128 stands for zero in the data rows.
Two rows play each game, the first against the second. How much does the first row win by? 15 is about a draw, 30 a big win and 0 a big loss. Wins can go round in a circle: one row can beat a second, the second a third and the third the first. Each row has two weighted sums of its numbers, A and B, taken from their middle values. A row wins by its A times the other's B, less its B times the other's A.
[ 95  94  95 119 129 135 152 104 157 104 122  94 123 113 166 140 144 193
 127 152  97]
[167 193 186 134 113 151  94 121 134  94 128 120  96 134 205 119  93 165
 163 145 170] 16
[101  94 122 132 134 165 122 113 145  94  95 113 154 182 147 181 157 190
  96 105  94]
[119 185  95  95  94 162 143 117 141 128 208  95  96  94 112 175 129 138
 207 145 140] 13
[189 136  95 111  94 161 125 165 136  94 100  94 218  94 159 125 140 134
 170 136 130]
[176 175  95 101  94 139 104 113 108 142  95  94 201 140 142  95 102 110
 140 146 137] 5
[145 199 143 107  94 118 131 113  94 131 157 140  96 114 180 127 120 126
 165 205 168]
[102 108 117  97 129 137 134 119 177 104 154  94 126  94 141 144 160 178
 159 104 115] 18
[ 97 107 122  95 138  93 127 141  94 147 123 179 144 107  94  95 136  94
  93 133 139]
[113 152 152 131 187  93 128 157  94 136 123 177 139  94 107  95 175  94
  94 100 125] 12
[120 105 154  96 169 104 128 106  99 166 125 177 111 167 101 129 141 116
  94  94 139]
[150  94 118  95  95 133 156 139  99 130 121 147 116 113  94 129 140 128
 123 125 127] 17
[148 129 116 141 120 133 108 115 123  94  95 121 110 134 198 112 136 152
  93 146  94]
[135 143 169 159 157 139 130 145 161 121 108 141  96  94 157 106  93 161
 153 144 148] 14
[165 124 103  95  94 133 126 145 122 131 120 136 115 127  94 170 130 132
 121 116 137]
[134 149 104 143  94  93  94 128  94 108  95 151 145 155 124  95 140  94
  93 171 125] 16
[ 98  94 255 219 209  93 236  96 176  94  95 144 153 255 121  95  93  94
  93 183 194]
[125 157 127 102 135 114 159  96  94 160 153 131  96 143  94 120 116  94
 155 140 159] 1
[147 163 158  96 153 144 147  99  94 163 155 183 126 123  94 116 139  94
 133 126 182]
[139 128  95 108 112 172 140 102 134 103 137 111 101 143 102 176 138 156
 137 115 118] 12
[152 145 137 135 102 147 165  96 139 129 147  94  96 129 132 123  93 156
 192 112 169]
[155 129  95  98  94 138 129 105 127 139 127 131 109 110 108 144 124 108
 142 135 112] 11
[143 181 169 126 132 164  94  96 141 102 141 169  96 126 172 151  93 143
 164 140 168]
[104  94  95 173  94  93 138 177 144  94 113 137 164  94 149 100 189 144
 105 161  94] 22
[151 140 141 109 145 105 110 101  94 139 101 187 140 158 126  95  93  94
  93 108 142]
[147 124 115 108 108 189 145 109 191  94 183  94 109  94 143 189 146 190
 154 102 101] 20
[ 95  94 125 143 119  97 171 116 134 140  95  94 134 113  94  99 123 127
 128 132 125]
[ 95 111 100 126  94 156 138  96 131  94  95  94 144 161 117 162 129 118
  93 107  96] 21
[203 118  95  95 111 212 166  96  94  94 103  94 133 127 127 144  93  94
 137 151 158]
[141 165 135  95 134 126 134  96  94 154 165 116  96 122 102 154 118 103
 136 113 163] 16
[106 146  95 101 184 152 113 242 177  94 212 211 255  94  94 232 234  94
  93 103 103]
[113 105 110  95 133  93 107  96  94 122 101 176 142 170 106 114 188  94
  93 152 115] 11
[ 99  94 108 141 168 150 157  96 165 127 145 107  96 101  94 159 136 133
 144  94 127]
[119 159 212 162 153 160 100 118 141 144 119 110 109 136 118 138  93 174
 142  94 155] 9
[ 95 119 147 159 124 111 120 118 125  94  95 128 114 134 158 125  93 165
 135 128 113]
[ 95 120 111 160 105  93 142 196 114 125 161 164 107  94 115  95 155 147
 144 148 120] 17
[201 154  97  97  94 206 155 137 137  94 133  94 154  94 169 173 100 133
 142 151 140]
[ 95 114 102 112 103 147  94 139 136  94 153  94 116  94 155 138 165 136
  93 121  94] 17
[ 95  95 100 143 140 151 155  96 172 105 104  94 137 143 115 160 120 139
 111 104  94]
[131 170 179 102 137 145  94 115 106 135 145  97 103 140 108 132  93  94
 120  98 151] 17
[ 95  94 139 161 123  93 189 129 163 124  95 129 133 115  94 111 100 158
 125 134 113]
[ 95  94  99 112 181  93 167 122 105 146 139 146 146 105  95 120 187  94
  93  94 116] 15
[138 128 146 137 176 169 136  96 163 158 166 107 101 128  94 155 108 128
 143  94 137]
[146 123 151 110 113 130  94 189 133 180  95 148 201 117  94  95  95 150
 156 186  94] 17
[137 133 191 149 129  93  94 139  94 146 128 180  99 137 116  99 108  94
 122 120 161]
[ 95  94 102 147 182 126 137  96 167 109 102  94 168 163 101 132 147 137
 100  94  94] 12
[ 95 107  95  95 116 101 115 128  94  94 111 133 142 107 159 126 221 107
  93 180  94]
[126 157 159 135 137 141 124 153 134 121 178 127 139  94 155 181 136 153
 121 112 101] 10
[150 122 150 111 162  93 120 167  94 144 124 223 160 134  94  98 163 102
  93  94 130]
[159 120 113 110  94 164 119  96  96 126  95  94 123 153 127 116  93  94
 101 106 157] 8
[154 177 160 115 100 109  94 135  99 131 145 129  96 116 119 118  93 100
 153 157 168]
[133 119 128 135  97 102 166 134 100 115 101 130 144 125 142 115 141 122
 145 145  97] 13
[117  96 130 157  97 102 121 104 105 113  95 171 129 175 181 109 131 144
  93 167 113]
[ 95  94  95 131 153 103 191  96 161 147 110 125 183 141  94 139 179 147
 105  94  94] 23
[118  94  96  95 110 117 113 103  94 147 101 141 134 117 115 145 150 139
  95 139 130]
[ 95 162  95 145  94 120  94 142 186 194 149  94  96  94 131 154 141 143
 156 101 104] 15
[102 100 138 127 200 149 153 160 158 140 191 135 103  94 137 131 137 180
 152  94 146]
[117 133 132 166 100  93 128 123 113 133  95 177 108 110 131 105  93 124
 144 169 135] 15
[171 200 135  95 131 176 127 122  94 142 171 173  96  94 148 134  93  94
 169 149 189]
[112  95 120 128 155  93 117 184 104 135 144 183 125  94 136  96 166 101
 123 125 152] 20
[117 108 106  95  94 105 123 143 130 130 100 148 131 118  94 146 158 105
 132 111 114]
[151 181 146 118  94 148 101 113  94 127 131 149  96 138 165 105 117  94
  98 164 175] 20
[ 95  98 189 162 185 127 130 154 145 101  95 130 171 151 128 103 111 128
  93  94  94]
[ 95  96 110 121  98 108 104  96 103 123  95 156 158 175 105 116 151  94
  93 107 101] 13
[145 105  97  95 124 161 134 126 130 126 110  94 149 125  94 108 100 113
 135  94 139]
[120  94  95 101  94 149 113 150 108  94 103 115 117 141 179 153 171 154
 100 177  94] 11
[ 95  94 141 171 196 132 148 123 202 140 128 117 163 152  94 126 144 195
 114  94  94]
[ 97  94  95  95 110  93 115 106  94 154 120 132 169 154  94 115 175  94
  93 120 107] 11
[139 151 182 127 153  93 132 142 103 135 142 169  96  94 117  95 110 110
 165 138 181]
[ 95 102 140 132 176 126 118  96  94 152  95 130 165 212  97  95 145  94
  93 102  98] 13
[ 95  94 104 142 179  93 185 160 164 125 122 148 158  94 123 113 188 141
 107 112  94]
[108 129  97 131  94 123  94 125 146 174  99 128 138 108  94 107  93  94
 146  94 118] 20
[ 95  94 114 198  94 129  94 133 112  94  95 145 179 202 148 106 128 114
  93 154 106]
[160 100 121  95 105 142 168  96 133 157 119  94  96 152  95 149  93  94
  93  94 126] 17
[ 95 112 110 152 133  93 163 161 127 141 143 172 160 114 100  95 166 104
 131 142 105]
[146 126 127 128  94 112 124 150 168  94 150  94  96  94 209 130 116 181
 180 174 130] 20
[161 141 103 111  94 136 107 116 117 130  95  94 134 113 159  95 104  94
 118 132 127]
[ 95  94 104 148 152 109 133 145 194 128 151  96 145  94 113 140 148 167
 144  94  94] 15
[109  94 113 137 153 136 149  96 103 122 105 116 151 152  94 146 118 103
  93  94  96]
[111 134 115 123 166  93 159 151 161 126 200 116  96  94 127 138 143 144
 177  99 149] 8
[161 129 114  95  94 155 136 147 117 130 111 122 118 108  94 134 138  94
 136 105 153]
[119 143 159 153 142 198 117 104 138 103  95 124 143 187 163 131  93 155
  93 116 125] 9
[104 117 107 115 118 110  94 137 174 197 116  94 148  94 103  95 119 144
 144  94 100]
[104 130 117 122 184  93 157 139 135 133 134 138 105  94  94 144 150 106
 137 101 157] 15
[137 161 101  95 107 114 118  96  94 122 128 140 110 159 129 118 167  94
  93 153 154]
[122 161 115 103 129  97 153 109  94 144 132 165  96 123 109 104 133  94
 125 149 158] 10
[ 95 106 104 140 120 132 114 100 109  94  95  94 118 153 133 127 144 117
 104 158 101]
[123  94 101 117  94 121 124 129 105 139 128 147 126 125  98 155 110 108
 154 120 127] 11
[143  98 145 163  98 125 109 118 113 125  95 107 141 176 154 116  93 118
  93 159 138]
[122 126  95 141  94 151 108 148 170  94 134  96 137 108 150 138 161 161
 114 130  94] 15
[136 150 194 172 178 123 140 135 159 153 135 141  96  94  94  99  93 145
 198  94 191]
[139 184 159 121 117 176 131 133 114  94 158  94  96 113 198 157  93 151
 161 136 161] 13
[107 103 107 135  94 121  94  96  96  94  95 106 156 181 167 103 138 125
  93 151 103]
[185 140 118  95  94 183 132  96  95  95  95  94 125 156 126 115  93  94
 135 135 149] 20
[103 155 150  95 151 191 145  96  94 109 141  95 117 201 102 132 144  97
 110 113 113]
[ 95 114  99  95 109 145  96 112 164  94 117  94 129 132 171 184 162 154
 112 120  94] 23
[ 95 107  95  95 140  93 183  96  94 143 122 149 110 103  94 108 149  94
 143 143 137]
[197 231 114 144  94 255  94 185  94  94 169 255  96 160 168 255  93 134
 184  94 255] 13
[128 166 165 112 136 199 138 127 171 116 134  99  96 107 164 156  93 185
 177 121 177]
[128 120 143 168 169  93 131 167 167 125 144 159 117  94 142 103  93 138
 169 125 130] 18
[139 125 120 134 125 140 109  96  94  94 110 113 116 187 129 137 137 134
  93 131  94]
[ 95 117  95  95  94  93 145 109 112  94 183  94 108  94 144 167 204 130
 131 186 111] 12
[118 142 161 160 125 132  94 158 147  94 104 102 131  98 212 171 132 199
 130 151 103]
[146 161 148 145 126 134 122 143  94  94 112 113  96 101 189 169 125 163
 114 152 140] 19
[158 138 100 119  94 146 124 108 139 192  95 109 145 115 111  95  93  94
 137 101 137]
[191 116 159  95 109 183  94 190 114 122 101 156 182 119 119 125  97 102
 149 183 113] 5
[110 162 167 130 185 119 129 142 101 178 156 170 105 104 102 137 138  94
 111  94 164]
[108 114 124 152 169  93 132 141 130 153 109 151 134 111  94  95 161  94
 110 132 143] 25
[133 191 168 118 131 103 111 124  94 155 162 219  96 120 108 108  93  94
 142 133 187]
[132 167 149 167 113 130 106 139 109  94  98 144 105 146 177  97 121 125
 118 152 149] 19
[122 127 162 131 187 125 131 109 140 139 126 169 139 166  94 119 108 103
 107  94 125]
[ 95  94 107 133 139  93 153 146 121 137 108 145 126  99 121  95 147 128
 109 134 104] 21
[ 95  94  95 144 165  93 123 113 140 119 100 120 203 148  94 112 200 120
  93  94  94]
[125 129  97 136 102 171  94 120 131  94 150 111 127 128 183 150 150 141
 110 134 119] 13
[ 95  94  95  95 191  93 156 107 109 142 146 134 163 135  94 165 200 118
  97  94  94]
[129 142  99  95 171 126 151 121  96 135 194 123 103 114  94 142 157 101
 137  94 121] 14
[ 95  94 118 177 181  93 118 112 166 121  95 144 180 166  94 136 151 168
  93  94  94]
[140 132 141 142 103  93 132 136  94 117  95 168 113 122 104  95 127  94
 124 186 170] 13
[173 163 126  95 111 164 108  96  94 120 179 126  96  94 150 163 135  94
 152 167 171]
[161 184 190 108 139 126 115 113  94 159 163 167  96 115  94  98  93  94
 145 126 215] 15
[122 102 104  95 130 122 148 108 116 137 124  94 140 120 129 134 121 139
 144 126 117]
[107 104 104 117 142  99 189 122 176 123 190 123 103  94  94 127 162 155
 171  94  97] 18
[138 106 103  95 144 100 122  96  94 113 116 167 131 186 118 159 203  94
  93 160 125]
[173 128 102  98 108 164 162  96 108 117 101  94 115 114 126 133  93  94
 131 162 143] 11
[137 154 144 162 141 161 141 118 129  94  95  94 124 154 153 130  94 189
 144 162  95]
[123  97 141 146 188 128 185 167 186 151 182 109 112  94 147 175 130 178
 162  94 113] 15
[148 125 117 123 125  93 119  96  94 120  95 182 139 181 100 113 158  94
  93 122 117]
[107 160  95 131  94  93 113 165  94 102  95 173 130  97 159 101 154  96
 132 197 147] 15
[122 146 123  95 118 165 162  96  94 136 173 102  96 145 121 162 149  94
 161 143 171]
[ 99 126 112  95 135  93 164 147  94 130 176 131  96  94  94 119 145  94
 146 114 133] 16
[163 172 189 142 176 132 146 185 170 136 182 141  96  94 156 100  93 170
 198 111 178]
[ 98 145  95 151 105 118  94 129 188 201 165  94  96  94 141 120 117 138
 147  94 107] 14
[146 184 146  97 153 194 110  96 124 120 175 118  96 122 159 190  93 158
 139 145 176]
[128 142 124 131  94 117 107 148 124  94 109  95 108 104 213 115 143 190
 134 167  94] 15
[145 124 167 160 172 143 155 124 144 151 115 158 101 136 108 109  93 141
 153 114 145]
[135 129 151 147 165 151 133 144 151 137 146 106  96  94  94 120 115 109
 140 118 151] 16
[107 121 103 118  94 157  95 109 123 207  95 116 164 131  94 117  93 114
 132  94 143]
[172 176 194 136  94 145  94 119  96  94 124 141 122 107 174 119  94 114
 123 147 133] 7
[ 95 115 139 144 191 150 162 161 197 119 179  94 114  94 118 135 131 184
 153  94 100]
[122 124 123 145 174  93 113 108  97 117 106 153 122 146 106 102 121 113
  93 136 116] 15
[107 124  95 111 135 156  96 148 168 180 159  94 108  94 112 127 107 113
 143  94  94]
[ 95  94 105 175 152  93 151 114 145  94  95  96 184 134 128 115 145 155
  93 123  94] 16
[127 115  95 103 130 102  94 110 157 194 135  94 127 117  97 122 113 115
 134  94 117]
[164 122 111  95  94 134 139 113 114 134 127 130 121 119 122 166 147 102
 118 144 116] 11
[255 255  95 143 223  93 250 255 146 120 128 109 191 145  94 205  93 255
 217 137  94]
[142 126 113 115  95 151 146 100 145 143 151 119  96 118 130 126  93 137
 157 117 134] 6
[ 95 123  95 166 108  93  94 147 206 245  99 141 159  98 113  95  97 156
 154  94 111]
[ 98 106 103 147  94 118 146 145 199  94 118  94  96  94 182 104 133 135
 181 174  94] 25
[140 121 136 141 139 167 106 130 159 108 129  94 132 104 154 172 107 168
 167 133 116]
[111  94  95 117 109  96 156 130 101 139  97 114 124 118  94  98 125 111
 116 145 122] 22
[125 118 139 158 132 151 141  96 158 142 154 100  96 135  95 135 100 135
 153  96 165]
[142 159 141 153 129 123 118 113 120 112 100 119  97 180 139 102  93 141
 122 133 161] 21
[148 148 180 133 150 144 113  96 120 143  95 152 105 151 168 123  93 142
 110 131 135]
[171 207 127  95  94  93 120 121  94  94 143 163  96  97 190 120 157 141
 153 204 161] 18
[126 153  95 161  94 106  94  96 138 211  95 142 186  95  99  95  93 137
 129  94  94]
[122  94 105 127 117  93 129 115  94 125  95 181 157 154  94 113 188  94
  93 136 105] 12
[147 112  95 114  94 112 134 128 114 137 124 110 129 148 107 152 128 106
 140 124 126]
[127 141 133 111 126 116 146  96  94 117 116 112 117 136 160 147 143 104
  93 147 111] 19
[136 122 137 146 115 124  96  96  94 126  95 166 163 176 120 115 157  94
  93 142  97]
[184 146 170 111 124 217  94  96  95  94 118 135  96 173 161 163 122 130
 109 129 151] 13
[110  94 172 167 180 158 128 127 144 143 148 108 127 139  94 154 114 143
 102  94 125]
[107  94 144 180 152 144 145 121 189 135  95 102 157 129 104  98  93 156
 115  94 100] 14
[163 166 152 115 129 182 131  98 121 111 138  94  96 149 164 141  93 119
 150 134 174]
[113  94 148 192 130 106 122 130 179  94  95 146 139 140 153 100 118 152
  95  94  94] 19
[ 95  95 153 167 181 146 205 107 208 163 201  94  96  94  94 183  96 165
 170  94 139]
[134 157 193 173 124 160 151  96 146 104 122 121  96 119 141 123  93 186
 181 121 171] 12
[117 142 124 119 104 113 132 168 131  94 146 112 103  94 159 158 141 135
 145 169 119]
[ 95  95 149 107 191 118 164 118 181 160 178 114 132  94  94 173 121 147
 153  94 106] 12
[ 95  94  95 139 123 105 140  96 113 103  95  94 133 161  94 163 144 114
 100 132  95]
[113 126  95  95 131  93 155 130 126  94 174 125 114  94 116 124 208 107
 139 137 132] 17
[152 198 176 130 154 101 100 138 103 180 201 149  96  94 121  95 115 107
 143 128 188]
[ 95 111  95  95  94  93 171 143 180  94 151  94 140  94 142 144 202 185
 165 142  94] 17
[125 127  98 129  94  93  97 135 112  99 113 136 147 110 172  98 169 131
 100 197 101]
[ 95  94  95  99 126 131 140 123 203 202 177  94  96  94 111 147 127 125
 142  94 126] 15
[132 138 137 132 182  93  94 163 110 129 129 152 133 116 129 123 138 120
  93  98 131]
[ 95  94 105 119 141 126 146  96 102 131 115 114 114 148  94 163 172  98
 126 134 112] 16
[ 95 140 130 107 162  96 119  96  94 138 127 197 167 163 109 122 160  94
  93 102 144]
[ 95  96 116 139 168 109 215 115 129 162 136 136 143 114  94 138 128 158
 165 122 156] 6
[ 95  94  96 162 143  93 135 141 153 137 109 149 178 105  99 127 173 126
  93 111  94]
[121 169 150 112 110 130 121 131  94  99 137 144  96 102 136 117 122 111
 141 155 153] 14
[121 188 128 154  94  93 120 161  94 118 137 172  96  94 157  99 118 104
 168 180 168]
[127  95 105 121 114 117 131 133  98 112 118 125 140 137 134 124 147 129
 133 145 132] 25
[116  94  95 106 118 137 101  96  94  94  95 150 170 188 140 114 146 108
  93 141  94]
[163 180 146  99  94 156  94 104  94  94 152 115  96 107 169 122 120 156
 131 155 152] 18
[143 126 133 144  94 146  94  96  94  99  95 123 139 194 177  95 128  94
  93 147 101]
[173 191 159  95 123 163  94 123  94 109 153 168  96 106 160 153  93 139
 148 144 176] 18
[158 124 124  99 119 115 124 125 106 140 128  97 109 111 121 170 133 118
 123 122 118]
[174 137 204 113 121 139  94  96  94 103  98 181 112 175 166 109 111 103
  93 144 134] 11
[102 149 183 102 118  93 123 140  94 159 112 175  96 130  94  95 111  94
 143 166 192]
[157 140 118 118 105 171 146 101 144 118 111  94  96 167 162 119  93 147
 179 133 115] 21
[178 215 209 156 124 153 104 126 116 147 131 159  96 118 170 128  93 174
 199 171 208]
[133  97  95 102  94 130 118 161 123 130 127 150 112 130 106 122 108 139
 124 132 144] 27
[ 95  94 100 188 195  94 185 161 188 137 117 121 174 107  94 120 147 156
 104  94  94]
[156  94  96  95 119 126 106 137 109 112 132 136 117 147 114 165 117  94
 115 119 124] 14
[125 161 112 118  94  93 100 124  94 104 106 127 114 156 145  96 160  94
  94 175 133]
[116 154 178 170 147  93 118 173 212 151 170 124  96  94 124 122  94 155
 184  94 170] 8
[184 190 103 104 104 132  99 130  94 113 171 129 102  94 160 138 159 122
 121 153 169]
[159 167 135 118 179 141 122 146 171 131 214 125 106  94 105 150 126 134
 139  94 136] 15
[ 95  94  95  95  94 104 141  96  94  94 105 117 125 134  94 159 177 130
 117 147  94]
[142 200 153 113 125 132 116 116  94 108 127 125  96 127 145 127 101 108
 148 175 189] 11
[128 145 114 128  94 105  94 106 139 229  95 129 145 123  94  95  93  94
 152  94 122]
[ 95  94 124 154 111 133 106  96 131  94  95  94 202 209 173  99 135 127
  93 123  94] 20
[157  98 112  95  94 133 155 144 126 114  97 116 102 130 123 177 120 142
 129 106 118]
[198 130  95  95  94 201 144 135  94 104  95  94 155 114 135 145 108  94
 110 171 147] 15
[ 95  94  96 147 139  93 184 118 145 116 126  97 166 106 105 110 166 164
 136 137  94]
[110  94 120 141 118  93 143 122  94 131 105 162 107 136 102  97 124  94
 114 159 133] 9
[118 156  95 105  94 122 104  96 137 183  95  96 141 123 112 108  93  94
 154 120 126]
[ 95  94 105 158  99 140 109  96  94  94  95 133 187 207 142 127 124 114
  93 136  94] 20
[100  99 135 188 176 109 116 141 177 127 129 125 169 135 140 118  94 171
 116  94  94]
[129 107 118  95 109 119 117 115 101 117 125 142 126 116 115 115 128 135
 143 124 130] 17
[103  94 125 145 111  93 122 159 133 111  95 143 142 111  94  95 133 107
 129 131 109]
[ 95  94  98 128 184  93 174 116 146 127 128 139 168 154  94 108 179 153
  95  94  94] 10
[102 101  95  95 119 137 123 149  94 141 110 159 117 127  94 163 130 101
 143 130 120]
[156 136 131  95 119 120  94 115  94 121 121 172 137 166 134 122 188  94
  93 133 106] 7
[148 158 197 155 120 123 114 129 129 164 125 161 113 151 141 101  93  99
 147  97 148]
[154  94  95 123 104 137 144 144 140  98 117 139 125 122 108 151 138 141
 138 140 104] 17
[159 188 124  95 138 151 102 120  94 132 165  94  96  94 147 152 155 109
 135 130 150]
[109 130 139 120 165  93 201 114  99 162 179 136  96 102  94 100 153 100
 147  94 159] 15
[124 112 101 109 164  93 117 144  94 109 100 154 137 146 120 121 185 102
  93 148  96]
[134 123 135 169 154 123  94 147 168  94 119 117 130  94 201 115 133 187
 118 117 108] 15
[103 151 165 118 111 170 161  96 176 164 167  94  96 109  94 162  93 140
 210  94 169]
[105 104 140 165 133 134 102 152 144  94  95 101 158 158 203 126 144 160
  93 140  97] 12
[110 117  95  95 131  93 123 147 106 133 193 146 100  94 114 130 193 146
 125 107  95]
[148 156 183 102  94 161  94 183 102 222  95 169 174 114 129  95  93 143
 130 174 125] 21
[ 95 155 110  95 135 125 147 144 124 112 210 111 100  94 117 143 161 112
 174  94 155]
[138 102  95  95  94 108 132 128 136 115 117 106 128 116 120 138 124 103
 142 110 132] 11
[255 255  95 255 137 220  94  96 121  94 107  94  96 103 160  95  93 157
 193 255 116]
[108  96 105  95 149 105 151  96  94 154 146 111 122 117  94 117 163  94
  93 115 128] 27
[110 101 132 110 159 158 142  96 125 131 127 114 106 142  94 137 113 179
 142 126 133]
[115  96 128 161 101 121  97 103 109 136  95 125 177 221 122 116 105 127
  93 129  94] 14
[ 95  94  99 152 152 102 151 126 146 147  95 113 179 129 101 137 146 116
 100 104  96]
[122 118 105 104 128 103 182  96  94 138 160 136 101 134  94 120 151  95
 133 117 158] 12
[ 96  94 137 164 197  93 123 161 176 130 136 140 180 108 123 131 160 171
  93  94  94]
[132 147 140  95 130 165  99 127 136 119 163  94  96 105 176 160 105 134
 175 114 130] 16
[ 95 104 145 180  94 117  94 132 132  94  95 152 184 173 230 107 126 148
  93 156  99]
[149 155 168 140  98 158 132 102 144 154 155 125  96 122 123 147  93 104
 177  94 176] 15
[102  94 119 133 112  93 100 140 128 123  95 151 160 135 116 118 177 106
  93 115  94]
[126 125 101 148 114 132  94  96 131 191  95  94 158 153 109  95  93 112
 114  94 130] 17
[135 186 176 130  97 138 111  99  94 137 136 157  96 122 148  95  93 116
 147 143 199]
[116 152 160 135 164 109 104 135 113 176 133 201 135 122 113  95 145  94
  93  94 159] 11
[114 143 124 135  94  93 117 104  94 139 109 134  98  97 147 119 116 105
 124 182 189]
[160 152 105  96 164 140 111 135 104 113 216 141 105 100 172 163 155 150
 128 110 117] 13
[141 196 137  98 130 143 104 133  94  95 118 108  96 138 148 126 101 123
 129 145 157]
[ 95 108 146 137 187  93 147 163 175 118 136 170 121  94 124 103 138 166
 156 100  94] 25
[168 108  95  95 111 111 120 130  94  99 119 103  97 135 119 173 130 142
 134 141 115]
[113 103 137 197 107 149 110  96 140  95  95  95 141 155 176 110  99 159
  93 120  94] 16
[173 183 162  95 134 148 119  96  94 125 175 137  97 125 106 149 143  94
 106  94 179]
[ 97  94 115 135 168  93 157  99 179 141 119  94 138 123 112 136 143 121
 105  94 100] 11
[148  95  95  95 113 125 139 130 107 127 129 136 103 120 108 151  93 105
 134 114 140]
[ 97  95 158 182 162  93 118 158 146 129 127 162 131 121  94  96 133 146
  99  94 148] 13
[142  94 110  95  94 147 116 140 104 118 131 124 135 129 117 121 131 100
 141 129 139]
[151 180 196 123 148 109  94  96  94 143 108 193  96 150 128 101  93 105
  93 126 186] 15
[ 99 103  95 142 157  93  94 158 110 112 111 163 186 131 174  96 210 142
  93 130  94]
[ 95  99 107 154 136 181 132  96 114 120  95  94 163 152 140 152 105 134
  93  94  94] 14
[ 95  94  95 127 255 137 243 255 150 175 131 161 114 243 139 255 171  94
 242  94 197]
[ 95  94  95 111 131  93 145 144 138 127 167 118 116 107  94 151 190 118
  99 107  99] 20
[ 95 104  95 110 171  93 177 104 163 137 136 129 136 123  94 125 157 146
 112 101  95]
[152 105 105  95 136 121 127 132 127 133 128 124 114 116  94 172 120 119
 129 133 151] 11
[ 95  99  95  99 165  93 134 144 134 119 161 122 159  94 123 134 219 177
 100 120  94]
[220 102 152  95 127 196 115 152 107 112 104 126 135 137 117 166  93  94
  93 218 119] 21
[124 124  95 129  96 128  94  96 167 186 104 104 176 112  94  95 101  99
 124  94 114]
[141 112 140 151 114  93  94 123  94 119  95 186 152 153 165 107 151 106
  93 209 119] 19
[136 149 107  95  94 121  94  99  94  94 116 131 103 162 169 100 195  94
  93 175  95]
[141 123  95  95 101 157 125 125 117 110 119 122 109 124  94 158 114 118
 119 109 124] 16
[144 135 123 151  94 100  94 117 104 124  95 139  96 118 140 110  96  94
 122 187 150]
[ 95  94  95 152 181 108 205 146 215  98 166  94 155  94 125 166 176 200
 167  94  94] 24
[135 100 112  95 156 105 110 146  98 145 175 172 148 125  94 104 172 120
  93  94 117]
[126 121 119 148  94 137 114 125 134  94 115 118 119 119 187 116 148 176
 115 127  95] 18
[136 133 127  95 158 161 182  96 109 142 203 123  96 128  94 153 101 113
 156  94 137]
[100 125 130  95 166 134 165 144 114 149 195 135 102  94  94 134 164 123
 145 102 147] 18
[109 146 141 117 138 102 146 124 117 178 164 175 118 105  94 130 116 118
 118 108 175]
[141 130 125 116  94 125  94  96  94  94  95 171 124 202 154 116 153  94
  93 137 116] 15
[255 136 166  95  94 237 255 141 123 179 133  94  96 255  94 231  99 203
 137  94  94]
[108  94  99 120 151 130 178 162 200 120 188  94 120  94  96 137 135 140
 180  98  94] 16
